In the data rows, the value 128 means zero.
Here are some numbered points:
[176 147 134 105 117 137 169 105 114  62 142  83 131 159 116  84 148 101
  97 209 159  86] 0
[155 224 183 208 187 220 223 221 206 203 225 214 202 224 217 227 244 207
 200 241 214 189] 1
[156 164 162 125 117 140 136 140 118 126 142 125 132 131 127 110 128 128
 120 135 122 132] 2
[131 224 154 165 141 162 145 223 147 199 167 166 134 125 163 186  94 159
 167 125 147 187] 3
[ 88  69 100 114 104  90  32 132 113 161  99 146 116  56 109 170  65 138
 110   3  42 129] 4
[131 123 148 170 145 120  99  94 167 164 119 162 156 129 162 166 159 150
 141 110  95 152] 5
[145 129 123 104 113 132 137 147 118  94 131 121  98 142 137  98 133 106
 115 151 159 104] 6
[157 152 132 122  97 142 175 128 123  93 140  88 126 161 137 101 176  98
  95 196 166  99] 7
[131 123 124 124 136 123 123 121 113 105 109 117 102 126 120  93 120 126
 109 136 112 100] 8
[138 117 104 110 126 124 133  66 126 100 125 102 120 159 116  95 160 109
 116 193 153 121] 9
[126 147 115 150 136 141 173 112 139 117 127 136 160 166 133 110 187 141
 118 193 161 126] 10
[129 110 120 128 113 114 134 117 130 114 122 114 113 117 149 107 115 122
 107 115 115 109] 11
[214 202 161 136 158 169 205 156 155 103 165 107 150 184 146 127 189 141
 136 235 182 123] 12
[129 119 121  97 129 144 142  86 109  75 115  89 122 139 105  94 161 112
 103 148 150  95] 13
[136 159 131  95 124 127  99 156 104 138 119 140  77  95  94 121  72 129
 126  63 116 135] 14
[ 81  14  90 112 125  97  93  12  99  84  49  91 123  90  93  99 129 134
 114  95  45  83] 15
[ 99  71 127 129 152  75  55 124 111 168 111 170 111  45  79 163  71 138
 111  12  37 154] 16
[192 183 175 142 149 192 222 143 169 137 175 123 161 223 172 121 204 147
 151 247 220 147] 17
[ 80  27  79 125 129  98  71  17 105  63  64  89 142 103  90  87 138 119
 112  80  44  88] 18
[160 192 134 156  98 167 181 178 140 159 164 138 145 176 153 128 175 148
 150 208 203 146] 19
[ 75  20 102 113 117 101  93  22  95  97  69  84 132 114 107  98 120  96
 102  98  47  66] 20
[144 171 137 125 118 143 177 129 131  76 134 110 147 168 133 102 174 120
 123 215 202 111] 21
[109  97 113 123  95 115 146  61 120  68 106  91 130 144 127 110 131 101
 114 156 123  99] 22
[ 88  87  88 143 147 124  82  93 152 170 106 160 151 129 129 142 112 165
 136  78  69 138] 23
[206 196 165 151 176 161 190 188 149 144 189 136 137 182 171 145 160 132
 154 203 204 164] 24
[150 219 159 127 133 145 155 226 150 164 188 149 118 155 124 144 107 138
 142 136 183 190] 25
[125  97 115 123  95 131 110  95 115  73 110  72 111 150 109 107 164  97
 118 152 125 100] 26
[125 183 131 164 147 171 179 139 168 109 163 156 185 178 164 139 182 154
 155 177 166 152] 27
[125 170 142 124 129 112 124 184 147 164 134 164 120 107 128 159  96 147
 132 104 138 164] 28
[120 198 170 142 169 137 131 199 138 191 149 162 120 120 134 170  98 153
 163 116 145 172] 29
[142 114 109 102 108 117  94 104 133  94 127 119 110 123  88 121 124 109
 108 121 139 108] 30
[122 146 142 136 109 159 159 132 128 112 143 106 161 146 146 119 181 135
 130 184 160 125] 31
[148 201 135 139 114 148 175 183 120 108 148 121 129 151 163 131 166 116
 129 198 220 136] 32
[131 141 126 112 106 104 105 172 126 151 133 148  89 115 107 143  77 121
 137  73 117 143] 33
[ 85  63 107 102 133  53  44 104 108 180  91 124  93  42 104 140  54 112
 124   0  37 128] 34
[130 137 122 153 142 145 154 102 132  95 162 106 149 154 145 123 168 134
 123 178 136 114] 35
[164 185 136 147 116 166 191 115 122  93 145 101 132 184 128 112 165 118
 111 206 174 100] 36
[ 73 107 119 186 173 150 131  82 158 152 125 167 183 153 153 151 187 169
 149 137 111 149] 37
[ 88 104  95 108 107 105 146  77 108  69 108  98 116 134 123  93 140  99
  90 161 119 104] 38
[161 157 144 123 125 156 181 133 123 104 157  99 150 164 128 102 172 116
 125 198 183 122] 39
[102  92 157 117 177  88  87 130 155 181 105 166 139  64 124 177  94 151
 145  46  55 155] 40
[194 222 180 131 154 170 175 246 168 191 178 150 114 166 152 177 115 156
 184 159 189 191] 41
[148 151 105 122 103 129 181 115 114  71 130  79 130 144 108  71 160  98
 109 199 180  94] 42
[151 151 160 129 112 109 106 113 112 114 123 115 122 107 108 112 142 109
 122 138 116 125] 43
[ 66  54 106 102 119  87  68 118  94 156  75 126  89  43 109 154  65 131
 103   8  26 124] 44
[126 139  90 126 107 116 119 167 103 138 108 144 100  81 103 146  83 130
 119  70 137 140] 45
[116 163 128 123 132 127 146 122 128 119 137 114 116 161 134 119 134 114
 127 132 152 130] 46
[130  78 125 100 106 118 125  84 120  91 114  76 114 128 115  93 130  94
 116 159 147  96] 47
[132 152 121 111 130 102 118 185 106 147 129 134  87  92  95 140  80 122
 149  77 108 130] 48
[123 108  96 109 104 122 128  91 112  98 102  84 125 143 122 104 138  98
 108 153 118  87] 49
[ 83  58  87 110 115  95  57  64 130 122  60 121 119  93  91 104 112 140
 102  54  29 114] 50
[109  32 112 122 134 109  77  52 122 111 105 106 118  79 108 139  90 120
 111  65  51  99] 51
[ 69  66  92 115 139 105  59  63 116  96  87 125 110  93 106 122  98 107
 121  41  55  91] 52
[123 143 122 109 107  99  80 168 133 163 111 130  77 108 112 144  83 117
 123  73 121 143] 53
[187 227 147 179 162 221 241 233 183 188 208 182 196 217 213 193 200 178
 193 249 255 193] 54
[124 103 147 108 132 142 121 120 115  98 103 117 107 114 115 106 118 117
 122 118 157 127] 55
[177 187 196 106 128 117 150 191 122 161 159 121  77 138 127 155  75 112
 127 144 163 166] 56
[ 86  68  94 122 123 105  74  69 124 141  87 121 125  62 101 135 115 117
 109  65  52  92] 57
[105 133 135 193 168 171 125 137 185 200 151 188 198 145 167 195 163 202
 161 133 127 170] 58
[154 174 114 116  95 131 160 114 120  72 108  85 112 166 125  80 147  98
 107 204 164  99] 59
[181 170 159  94 139 122 156  92 109  72 140 112 116 179 152  83 159 108
 111 206 155 108] 60
[ 70  68 100 143 146 126  77  90 131 141  94 136 141  95 131 127 128 136
 153  67  67 134] 61
[154 215 172 139 140 127 159 245 144 157 175 167 121 146 139 166 108 144
 155 122 181 184] 62
[126 159 143  91 115  75  96 171 108 138 112 142  84  81 132 155  83 116
 125  76 130 123] 63
[102  72 104 154 157 132  88  93 147 172 110 155 149 113 121 139 134 143
 157  70  64  99] 64
[ 71 117 112 139 146 108  74 145 121 212 105 162 117  76 123 186  85 182
 157  15  50 125] 65
[159 150 140 197 171 203 225 168 205 176 186 188 204 236 198 170 241 193
 181 234 213 168] 66
[179 190 166 206 187 195 185 178 195 194 189 191 186 210 196 205 213 200
 198 219 199 198] 67
[131 194 147 152 146 152 144 220 141 207 160 177 141 137 162 185 118 187
 151 119 159 176] 68
[182 144 150 115  93 141 167 120 111  84 128  80 115 161 132  87 164  98
  88 200 196  94] 69
[133  89 121 108 120 105 124 129  99  92 113 106 113 125 100 102 126 122
 108 132 106 111] 70
[121 108 104 110 115  97 122 116 113 114 105 105 106 105 109  93 131 118
 108 128 121 107] 71
[131 139 126 108 137 121  98 191 121 156 136 126 101  92 125 162  71 124
 132  61 123 143] 72
[162 179 154 115 114 120 123 211 118 155 133 126  86 108 128 141  90 124
 130 120 178 151] 73
[ 83  15  80 100 135 112  84  20 102  92  71  97 115  92 107  94 126 117
  97  81  52  76] 74
[162 176 160 156 144 142 165 151 135 167 178 176 153 169 147 152 161 152
 154 162 164 135] 75
[142 117 134 127 104 119 108 117 137 118 139 121 121 134 122  95 121 109
 102 136 119 114] 76
[183 204 178 116 113 131 134 190 136 157 165 124 106 111 138 142  91 121
 144 128 180 126] 77
[211 223 193 114 142 164 173 232 140 177 161 171 117 127 159 173 114 152
 169 149 193 165] 78
[123  97 104 116  96 134 142  68 116  88 111 100 114 125 121 102 156 120
  88 159 115  92] 79
[210 179 192 122 131 135 158 227 121 167 168 127 108 125 131 147 112 128
 143 151 203 161] 80
[115 150 136  97 121 110 102 151 113 141 123 127 118  76 112 147  62 111
 123  58 131 136] 81
[ 85  53  79 136 116  95  55  60  98 125  82 122 132  59 104 113 104 117
 107  47  45 113] 82
[122  85 103 109 102 115 102  68 102  85  95  92 114 126 102  82 142 100
  95 141 148  90] 83
[ 66  31  87 122 104 112  68  44 118  70  89 111 134  93  94 117 132 120
  88  87  36  78] 84
[ 71  62  90 105 117  77  43 104 115 159  93 150  96  62 106 136  43 133
 127   0  42 130] 85
[179 237 193 201 167 224 223 246 200 204 226 188 197 244 227 189 221 210
 207 255 255 191] 86
[107  68 142 110 151  93  68 113 111 168 106 139 117  76 104 160  46 119
 121   6  54 121] 87
[181 152 165  80  88 120 168 137 112  97 132 119 108 143 122  96 133 116
 101 173 162 117] 88
[147 169 144 156 118 157 199 143 135 102 168 119 145 201 138 115 167 122
 134 214 164 127] 89
[108 137 121 172 165 184 118 125 181 187 146 197 192 143 167 183 178 207
 178 133 124 166] 90
[105 107 111 103 118 129 123  84 100  79 116  94 127 147 119  84 162 119
  95 163 128  96] 91
[117 125 142 130 135 129 155 146 128 127 135 122 123 151 136 120 138 142
 154 149 149 134] 92
[123 152 174 104 128  99  95 182 114 141 129 125  84 109 112 127  72 145
 131  63 132 148] 93
[127 112 121  96 128 113 131 105 121  82 125 108 130 105 116 115 116 118
 114 122 125 106] 94
[176 205 148 129 130 169 159 228 119 147 147 136 117 132 161 170 116 123
 149 151 190 156] 95
[173 150 169 117 131 125 143 155 114 106 149 116  92 142 124 104 128  99
 117 188 179 114] 96
[151 133 144 110 110 139 167 111 112  86 125  94 115 166 122  96 166 101
 106 193 186 102] 97
[130 153 144 171 145 157 158 109 128 114 163 134 174 171 154 131 180 125
 130 190 144 136] 98
[145  77 139 151 155 124 152  90 137  72 130 110 149 150 146 108 178 131
 115 190 151 111] 99
[139 147 120 160 149 174 170 125 141  98 136 142 173 174 138 132 165 121
 132 207 138 130] 100
[ 76  62 100 119 121  95  65 125 130 159  99 145  97  62  98 139  61 127
 129   9  42 144] 101
[ 80  24  81 127 120 102  90  22 119  78  88 113 139 100 105 113 123 117
  91  91  65  93] 102
[161 194 147 135 131 197 219 151 157 110 176 146 160 198 173 108 196 137
 146 233 235 169] 103
[ 81  90 117 128 150 109  59 122 148 195 132 139 119  71  95 184  61 134
 145  37  40 138] 104
[112 119 106 124  96 125 121 113 111  99  98 114 117 104 121 110 116 111
 132 130 158 104] 105
[ 83  76 100 163 129 142 126  48 166 126 103 129 171 139 135 135 164 148
 142 106  76 106] 106
[179 183 172 106 102 130 137 235 117 142 151 124  87 124 109 130  83 113
 128 129 170 146] 107
New points follow, each followed by the number of its nearest point above, looking only along the 5 directions in which the numbered points spread most.
[115 112  89 106 131 108 107 104 118 109  98 124  96 114 118  94 126 113
 123 121 116 122] 71
[114 134 150 146 128 167 149 103 153  97 133 112 170 172 138  98 160 130
 126 176 146 145] 35
[144 134 110 124 117 133 133 118 115 111 127 111 106 131 104 115 124  98
  93 154 152 121] 6
[ 64  83 112 151 158 119 102 111 143 162 107 122 159 112 127 139 127 154
 123  95  84 148] 23
[ 93 108 118 173 155 137  89  86 139 152 120 157 151 114 136 142 126 145
 124  79  83 138] 23
[118  37 115 134 123 101  96  28 130  95  76 101 151  95  83 116 135 133
 108  73  78  96] 102
[158 225 158 223 186 228 204 219 218 198 211 215 197 215 206 214 216 200
 216 239 212 226] 1
[156 172 133 102 102 112 121 201 120 129 143 126  87 113 117 123  90 106
 116 123 142 134] 73
[126 186 171 203 162 200 179 173 185 193 190 194 172 174 185 173 193 183
 190 199 194 185] 67
[169 165 154 101 130 126 172 155 111  94 137 115  93 134 112 107 141  98
 104 174 147 110] 88
[146 144 150 153 145 181 199 123 177 136 159 150 186 195 171 152 196 142
 175 191 196 154] 27
[ 75  69  89 141 122  81  73  63 136 119 117 131 146 108 100 136 114 129
 120  76  63 104] 57
[186 191 153 127 132 150 184 166 140 106 164 122 124 150 137 120 117 101
 130 169 185 124] 96
[ 69  94 109 156 129 145  98  83 141 152 112 154 161 107 121 143 126 147
 141  81  59 134] 23
[149 178 158 156 118 164 148 164 159 156 150 140 142 164 161 135 150 162
 154 176 175 149] 75
[ 95  53  98 153 143 134 100  72 132 108 109 129 157 125 130 125 139 137
 127  87  68  95] 106
[200 177 195 122 139 142 176 246 150 190 172 158 126 144 165 158 111 138
 174 162 198 172] 78
[127 159 130 116 126 133 100 167 134 180 162 152 103 110 125 158  87 140
 143  97 131 141] 28
[ 87  84 138 125 155  96  60 106 120 180  96 154 118  52 108 148  83 127
 124   0  42 140] 16
[160 161 140 105 128 117 168 143 105  86 135 102 103 135 117  96 115 118
  97 167 155 124] 88
[ 95 143 113 165 158 123  94 177 153 217 120 185 143 112 144 197 121 152
 156  43  84 162] 65
[193 225 182 142 153 156 159 225 166 164 189 187 120 157 157 171 129 146
 169 166 209 196] 41
[131 155 156 160 124 152 132 169 141 158 138 152 145 149 159 134 147 137
 143 161 158 112] 92
[ 79  87 117 122 146 101  64 117 126 182 114 158 104  86 104 149  75 144
 140  21  72 164] 104
[ 94  30  70 123 130 108  72  23 127  86  92 111 142  99 116 119 122 125
  92  95  50  79] 102
[152 128 140 117 100 140 170 114 122  73 138  84 114 158 129  98 157  86
 109 193 179 107] 97
[134 127 122 101 115 113 134 104 110 125 112 101 130 138 105 128 109 112
 115 130 118 103] 8
[149 152 133  95 112 133 157 148 114  83 152  86  94 152 104  99 129  95
 108 172 175 107] 88
[ 85  40  82 119 115 108  84  27 120  96  88 121 136  95 107 111 132 111
 100  96  57  96] 102
[144 176 145 144 148 152 206 158 156 115 176 131 154 210 169 129 194 136
 152 244 210 140] 103
[132 127 133 159 157 142 104  80 156 162 121 149 154 127 122 161 134 166
 147 110  97 121] 5
[ 87  89 113 175 161 166 129  87 177 160 143 177 191 157 159 181 178 175
 157 138  94 132] 37
[133 158 129 124  94 115 155 150 117 112 126  99 108 135 142 100 135  96
 122 169 176 139] 6
[ 76 104 105 166 148 144  83  92 149 127 114 144 164 110 119 155 133 150
 160  92  59 137] 23
[125 135 136 155 145 150 172 155 162 128 153 144 145 158 156 130 150 156
 141 155 145 132] 92
[146 166 138 129 155 138 147 184 151 168 148 176 126 123 145 154 122 163
 160 105 146 184] 29
[ 78  88 107 185 159 124  95  99 153 169 116 160 169 120 129 159 160 182
 144  85  86 150] 23
[156 115 130 117 107 133 160 126 122  76 120  79 134 163 119  52 167 109
 107 202 168 102] 97
[121 110 144 142 144 127 140  98  91  72 122  89 122 145 126  75 129 113
 105 167 157 103] 13
[190 188 126 110 114 138 157 166 122 108 138 125 109 129 133 105 126 117
 126 161 185 116] 96
[119  86 133 153 144 138 103  91 152 146 114 154 163 117 141 124 143 137
 151  66  68 117] 64
[ 67  93 110 121 129  93  77 126 146 183  96 172 112  65 128 158  91 144
 137  19  25 152] 104
[182 186 181 190 172 181 181 195 184 190 198 185 176 199 207 181 193 203
 196 203 223 198] 67
[158 208 150 128 124 150 193 178 129 134 166 128 167 189 168 147 167 134
 160 215 199 147] 19
[139 206 139 133 134 165 188 168 144 109 140 135 124 162 148 135 149 128
 125 179 189 137] 32
[108 102 144 131 132  99  58 134 127 181 109 162 131  60 113 153  69 159
 152  39  54 151] 104
[192 216 171 144 140 166 198 154 143 101 174 131 133 180 155 131 179 131
 143 247 222 121] 12
[137 155 119 127 105 120 157 145 110  96 134 107 124 154 116  92 130 117
  83 170 157 117] 6
[139 153 117 130 152 154 132 135 143 119 140 140 150 161 162 152 147 147
 130 144 170 158] 92
[ 72  61  96 124 140 111  64  71 116 137  71 130 123  88 102 136 108 131
 102  57  45 124] 57
[167 148 178 114 145 101 100 179 105 153 125 148  88  87 111 151  92 130
 120  71 127 155] 93
[102  67 150 179 162 146 112  66 179 135 118 136 179 114 136 157 181 157
 143 116  82 121] 106
[174 177 141 131 128 184 183 146 132 105 149 110 151 167 144 121 190 114
 156 226 185 121] 89
[129 160 129 106 108 120 156 148 116 113 134 101 106 152 131  91 123 104
 123 158 181 118] 6
[126 142 102 136 124 136 146 139 132 112 128 129 127 126 116 128 126 112
 140 149 151 129] 46
[138 164 142 114 138 126 110 202 142 176 155 154 107 102 125 172 103 160
 129 101 143 174] 28
[161 178 140 137 121 151 152 149 101  95 154 110 116 156 142 119 136 131
 123 192 177 125] 39
[167 209 142 177 158 183 201 156 151 111 186 121 146 196 157 106 201 137
 141 249 205 148] 103
[115 219 151 137 155 146 147 214 151 183 157 170 134 137 155 177  98 157
 175 110 144 187] 3
[150 126 117 119  90 130 163 110 101  62 124  69 110 171 123  72 173 100
  92 192 171 108] 42
[ 93  50  82 121 137 114  69  71 120 121  72 138 123  79 100 114  89 132
 115  64  46 105] 57
[166 181 159 182 162 204 215 157 185 161 200 170 179 239 186 174 222 189
 184 245 204 172] 66
[ 69  58 114 136 147 101  64  67 120 153  95 125 130 113 108 133  97 123
 122  54  69 110] 57
[135  90  97 103 114 117 127  60 102  71  97  95 104 132  96  86 143  86
 103 148 102  91] 83
[134 123 119 125 111 113 120 121 125 127 107 104 128 118 112 124 110 133
 111 113 126 133] 11
[151 176 139 111  93 100 141 207 113 141 148 129  82  95 111 121  69 128
 116 117 166 143] 73
[141 173 125 109 140 141 159 148 119 105 147 114 118 184 140 121 146 127
 140 180 181 130] 39
[ 86  24 115 124 113 101  66  43 110  95  76 130 148 108 121  99 130 113
 104 106  35  84] 102
[193 158 167 110 131 137 162 152 116 105 150 109 104 145 119 106 126 105
 116 169 164 133] 96
[203 163 167 122 138 146 195 159 128 119 179 139 112 173 143 133 147 150
 146 188 202 131] 24
[ 92  92 138 143 118  95  57 134 129 172 101 156 130  62 103 158  76 166
 123  10  62 133] 104
[147 182 145 126 101 157 182 149 127 114 157 107 122 157 148  92 136 122
 114 168 168 118] 39
[158 142 129  92 112 133 178 118  89  62 137  87 121 157 134  81 147  91
  96 232 198 125] 69
[105  71 149 158 177 132 118  82 157 145 128 166 158 130 163 164 129 178
 149 111 101 146] 5
[ 89  39  98 133 119 111  92  39 111 109  78 103 141 104  98 122 138 117
 106 105  37  78] 102
[ 62 136 117 145 159  82  66 154 141 184 130 174 124  58 116 172  97 147
 150  25  66 149] 65
[144 154 141 114  93 138 151 144 126  83 147 100  91 151 114 116 111  95
 102 174 163  89] 88
[118  89 146 127 172 115  81 164 159 183 125 154 128  86 135 176  94 159
 178  49  69 161] 40
[170 202 130 166 140 194 178 147 131  99 162 114 140 179 143 113 188 115
 118 223 200 115] 89
[144 192 157 171 154 183 187 141 154 130 159 134 197 187 168 153 192 158
 152 209 189 145] 27
[175 139 144 117 110 141 154 130 117  80 132 103 106 132 116 112 112 107
 119 177 169 113] 88
[ 94 143 117 154 165 132  75 156 133 198 131 185 153  89 142 199 101 172
 167  58  89 173] 65
[163 178 186 161 164 149 184 137 149 158 172 143 184 164 168 151 157 178
 171 179 173 161] 75
[173 212 184 153 179 189 157 253 174 247 194 214 180 179 183 208 132 199
 200 144 186 221] 41
[146 101 135 131 111 132 147  59 113 103 139 111 149 136 135 107 144 113
 104 185 139 108] 9
[ 71  53  77 146 133 110  98  34 146 104  90 121 142  92 114 106 140 154
  99 102  64  95] 102
[101 168 158 210 196 188 132 199 196 255 167 243 172 152 193 239 131 226
 216  98 113 213] 58
[135 137 167 128 141 103 128 187 156 165 135 149 117 114 153 176  87 127
 157 122 137 177] 28
[ 57  87  99 141 156 140 123  78 145 123 117 148 173 143 151 130 174 151
 132 138  95 130] 106
[ 65 113 108 165 138 135 107 100 161 153 101 156 150 119 145 163 132 173
 161  75  85 139] 23
[121 138 109 117 105 104 112 170 117 147  99 121 108  88 125 138  75 124
 132  76 123 116] 45
[154 180 140 154 106 163 191 150 136 113 157 131 134 178 169 105 161 112
 131 239 201 124] 89
[ 68  95 114 126 154 103  72 135 143 179  98 160 131  63 113 148  98 154
 131  16  41 133] 104
[ 89  88  95 159 139 129  89  89 150 152 118 152 157 109 124 160 119 169
 137  78  67 133] 23
[164 255 173 165 152 145 191 255 176 187 189 168 140 162 177 173 124 165
 190 154 210 189] 41
[ 63  61  97 112 136 113  92  78 130 121  91 141 138 103 123 112 120 118
 125  48  57 102] 57
[161 184 137 102 118 100 137 214 114 148 143 131  74 121 134 130  76 105
 146 102 179 163] 73
[124 188 165 172 141 172 169 172 136 140 146 153 156 167 151 167 163 135
 152 170 182 156] 75
[145 147 112  96 110 149 156 120 100  60 123  96 117 160 123  80 151  98
 107 194 185  75] 42
[110 137 139 123 105 109 117 168 122 146 128 126 106 105 133 141  78 126
 138  83 131 142] 33
[153 143 100 122 102 142 190 109  92  72 127  97 112 147 123 107 153  83
 114 208 173  79] 42
[130  93 117 114 111 134 149  83 122  63 156 111 110 140 113  96 143 102
 112 159 139  89] 13
[160 178 146 112 114 118 146 205 126 134 140 130  94 111 109 143  66 131
 137 125 162 148] 73
[163 189 161 177 135 158 136 154 142 135 155 138 146 146 156 145 141 124
 128 149 160 126] 75
[ 71  40  81 127 130 122  98  39 106 102  92  90 129 108 105 102 151 116
  93  88  60  75] 102
[162 159 132 114 102 121 155 148 100 113 143 108 106 134 115  97 121  90
 114 179 182 115] 88
[205 187 182 151 159 161 218 143 154  75 175 128 158 204 162 123 196 135
 147 245 206 118] 12
[122 120 144 141 124 113 138 123 120 115 127 131 122 128 113 125 133 103
 119 149 129 131] 76
[ 80  48  84 112 137 117  96  45 132  95 106 104 148 111 121 112 125 126
 108 102  70 100] 102
[150 185 151 135 124 178 217 158 157 110 135  97 152 200 140 117 186 109
 131 229 199 143] 89
[115  88 122 141 165  88  66 114 124 175 111 160 137  84 103 149  66 141
 131  22  73 157] 104
[ 54  85 103 167 167 155 132  96 167 155 129 153 187 144 173 145 203 160
 159 151  96 130] 37
[155 187 151 109 106 114 150 209 110 155 142 132  97 109 114 141  81 110
 130 118 178 143] 73
[175 189 160 142 158 140 149 192 133 192 173 145 136 134 149 181  83 161
 166  95 163 177] 29
[104  72 102 133 142 107  72  83 142 137 106 125 156 116 114 130 123 128
 130  70  53 128] 61
[173 158 181 124 135 108 162 153 114  84 145 120 109 146 121  93 145 104
 127 177 162 117] 96
[179 156 150 144 116 152 141 136 148 145 136 131 137 151 145 118 152 138
 136 134 132 123] 92
[ 71  57  97 136 122 102  71  66 118 112  79 111 132  94 100 147 122 149
 111  64  76 109] 57
[146 175 114 140 140 133 122 104 112 109 127 119 113 125 113 108 116 107
 124 124 115 104] 43
[135 146 131 139 111 120 115 177 126 168 133 136 115 104 124 172  99 142
 130  89 133 157] 28
[127  97 109 115 122 146 153  96 110  91 139 110 133 144 143 112 167 107
 124 161 134 102] 9
[160 217 142 151 143 194 211 187 165 139 172 143 162 218 156 134 194 130
 142 240 221 155] 103
[ 64  70  99 147 122 113  76  68 123 150  87 119 146  97 116 133 103 153
 113  74  60 120] 61
[149 209 157 199 172 205 211 166 190 160 198 161 193 211 206 170 226 167
 189 227 227 173] 66
[160 215 174 205 171 197 210 216 207 202 206 208 217 235 205 192 220 198
 195 203 222 222] 1
[128  87 122 148 154 150 118  75 146 136  97 145 173 126 144 148 159 159
 143 108  72 103] 106
[169 149 163 183 187 193 223 158 178 148 174 157 197 195 199 169 215 172
 172 235 222 154] 66
[148 180 125 116 110 141 161 123 125  74 127  80 124 144 117  90 165  74
  95 195 179 119] 59
[151 182 152 141 105 184 198 135 153 113 158 117 145 175 141 101 191 123
 125 230 199 113] 89
[ 97  57 123 142 159 113 111  35 151 107 103 122 183 122 131 138 160 136
 136 120  90 106] 106
[157 144 122 111 106 129 129 145 104  97 136  98 116 138 115 117 124 108
 114 158 170 112] 6
[165 165 111 102  83 137 157 151 114 113 127  89  97 143 127 124 117 120
 104 167 151 124] 6
[142 167 143 100  93 121 122 181 128 153 130 139  78 130 129 131  95 114
 104 130 142 153] 73
[ 91  58 117 115 125  92  73  58 117 136  93 108 135  87 129 123 121 131
 105  49  60 131] 57
[159 155 139 157 149 174 171 190 152 164 168 154 185 176 179 166 187 160
 159 169 168 182] 75
[151 148 138  95 111 131 156 166 121 107 130  97 124 121 128 103 130 125
 118 172 183 120] 6
[113 187 128 177 136 157 145 145 137 135 144 143 139 157 135 123 119 148
 116 136 146 142] 46
[183 203 138 167 128 168 192 137 137  92 154 111 155 193 149 111 182 118
 124 218 193 101] 89
[180 254 183 199 158 190 232 223 185 194 208 165 192 218 207 164 208 159
 196 255 248 204] 54
[153 170 110 115 101 160 177 150 102  96 135  91 137 172 136  78 174 119
 140 214 202 101] 21
[200 205 176 150 127 181 180 189 168 136 192 156 154 186 180 137 168 156
 160 216 234 165] 24
[ 78  84 115 135 125 131  88  91 138 130  79 148 137 105 103 127 109 138
 110  73  59 118] 61
[ 73  44  76 127 110 100  75  29 122  96  72 110 124  91  95 106 136 100
 107  80  52  76] 84
[135 145 147 107 109 101 138 154 112  94 137  99 112 140 110 103 145 114
 106 174 169 114] 6
[143 121 139 155 150 125 150 135 120 131 146 125 142 131 143 142 158 143
 151 140 148 125] 92
[107  26 114 150 137 131  95  12 113  90 103 133 150 100 107 108 143 124
 126  88  52 105] 102
[113  72 135 134 160 109  77  63 151 161 116 122 159 118 112 142 125 175
 126  71  74 124] 64
[ 73 149 132 199 161 132  80 162 169 229 130 185 150 122 144 189 103 173
 152  44  76 184] 65
[165 159 110 110 119 166 168 133 114  83 137  92 136 169 156  84 155 101
  94 193 199  93] 7
[169 142 141  89 122  97  99 175 107 146 145 132 107  88 125 160  91 114
 130 100 118 141] 93
[120 121 126 151 157 143  86  94 147 156 129 151 156 128 159 171 149 163
 142  92  89 127] 5
[134 174 135 132 160 136 140 203 136 194 154 159 115 124 146 158 111 158
 175 117 148 190] 29
[190 231 196 154 158 161 200 255 153 206 184 193 150 160 174 173 117 174
 169 163 221 202] 41
[122 134 145 179 207 139 105 190 167 220 164 233 185 141 174 220 142 207
 185  90 109 213] 58
[153 128 158 138 153 134 135 133 133 134 152 116 136 132 128 149 144 132
 115 155 158 127] 92
[ 60  74  82 124 145 125 105  31 124 118 115 111 169 124 122 133 161 146
 119 131  73 110] 106
[190 195 188 144 142 172 198 144 163 120 185 148 185 204 188 121 197 144
 157 255 207 155] 17
[131 199 145 156 127 178 195 145 141  90 147 126 132 175 155 138 179 118
 146 231 197 113] 89
[129 134 153 109 102 125 164 154 116  96 129 102  98 139 122 101 127  99
 115 179 164 120] 6
[114  83 140 183 157 129 108  91 143 168 128 171 165 135 136 158 141 167
 160 102  97 161] 5
[131 135 112 170 136 162 151 172 129 153 147 138 154 154 162 121 131 128
 155 160 155 132] 92
[118 175 142 126 121 116 121 203 133 161 153 163 129 116 132 165 108 141
 148 108 133 162] 28
[162 189 167 154 130 128 116 190 142 180 137 154  94 102 138 145  92 144
 120  87 119 148] 28
[132  32 126 153 174 116 129  31 162 120 125 153 176 119 136 140 158 146
 124 103  79 124] 106
[ 72  79 102 146 139 123  80  92 111 164 106 141 139 100 130 142 126 133
 114  60  64 129] 61
[ 86  25  76 122 101 117  96  36 134 108  99 111 160 111 125 114 135 108
 125  92  53  97] 102
[177 196 137 152 136 173 194 168 133 116 162 139 160 187 162 130 199 138
 146 242 213 145] 103
[112  26 114 141 148 110 101  50 135 116 120 111 161 131 136 125 157 141
 119 146  93 133] 106
[104  76 136 125 156 106  88 138 138 190 121 171 120  91 140 186  92 168
 156  37  77 176] 40
[182 176 154 193 186 218 215 163 195 172 187 183 205 233 208 176 243 186
 209 228 204 198] 66
[146 138 129  95 107 130 148 149 116  89 134 100 108 143 121  95 116  94
 115 170 166 124] 6
[108 159 126 145 132 141 150 142 123 124 138 136 137 135 129 130 153 127
 115 142 124 113] 46
[117  99 112 131 123 142 142  84 122  85 134 117 145 144 128 110 162 114
 129 179 129 111] 9
[160 218 159 104 122 119 154 205 128 152 151 144 103 122 141 138  97 144
 117 144 169 159] 77
[101  27 108 111 133  81  78  64 107 118  67 127 118  85  99 113  96 112
 130  56  38 127] 51
[146 238 143 132 130 135 169 211 133 156 179 154 125 140 154 148 119 167
 165 163 196 183] 25
[172 252 175 163 158 184 184 255 159 206 204 208 154 173 180 193 129 162
 212 182 239 192] 41
[ 93  81 100 125 132 113  71  85 124 154  85 143 142 109 108 141 129 154
 127  82  70 122] 61
[122 161 163 145 148 123 143 181 128 163 147 140 100 106 120 178  88 138
 166 115 132 167] 28
[165 246 176 144 145 153 178 227 165 181 175 180 119 164 150 138 126 164
 155 162 201 184] 41
[167 190 101 119 111 116 176 158 119  94 135  91 108 149 137 109 129 103
 119 169 177 116] 88
[ 80 163 132 177 173 135  92 169 180 198 122 186 147  96 139 202  97 164
 161  41  74 177] 65
[141 142 128 126  98 124 161 133 131 100 125 104 124 141 128  85 139 109
 113 176 171 107] 6
[145 164 143 120 144 120 117 177 127 139 145 142  96 106 143 153  83 125
 154  89 143 157] 28
[ 80  28  92 111 120 102  89  32 101  96  78 112 125 105 114 100 128 121
 120  93  60  88] 102
[119 172 133 144 148 173 154 151 143 161 157 128 154 150 161 156 148 141
 162 162 157 161] 75
[ 67  19  88 126 142  92  82  34 114 100  93 103 150 104 113 109 135 116
 121 103  54 106] 102
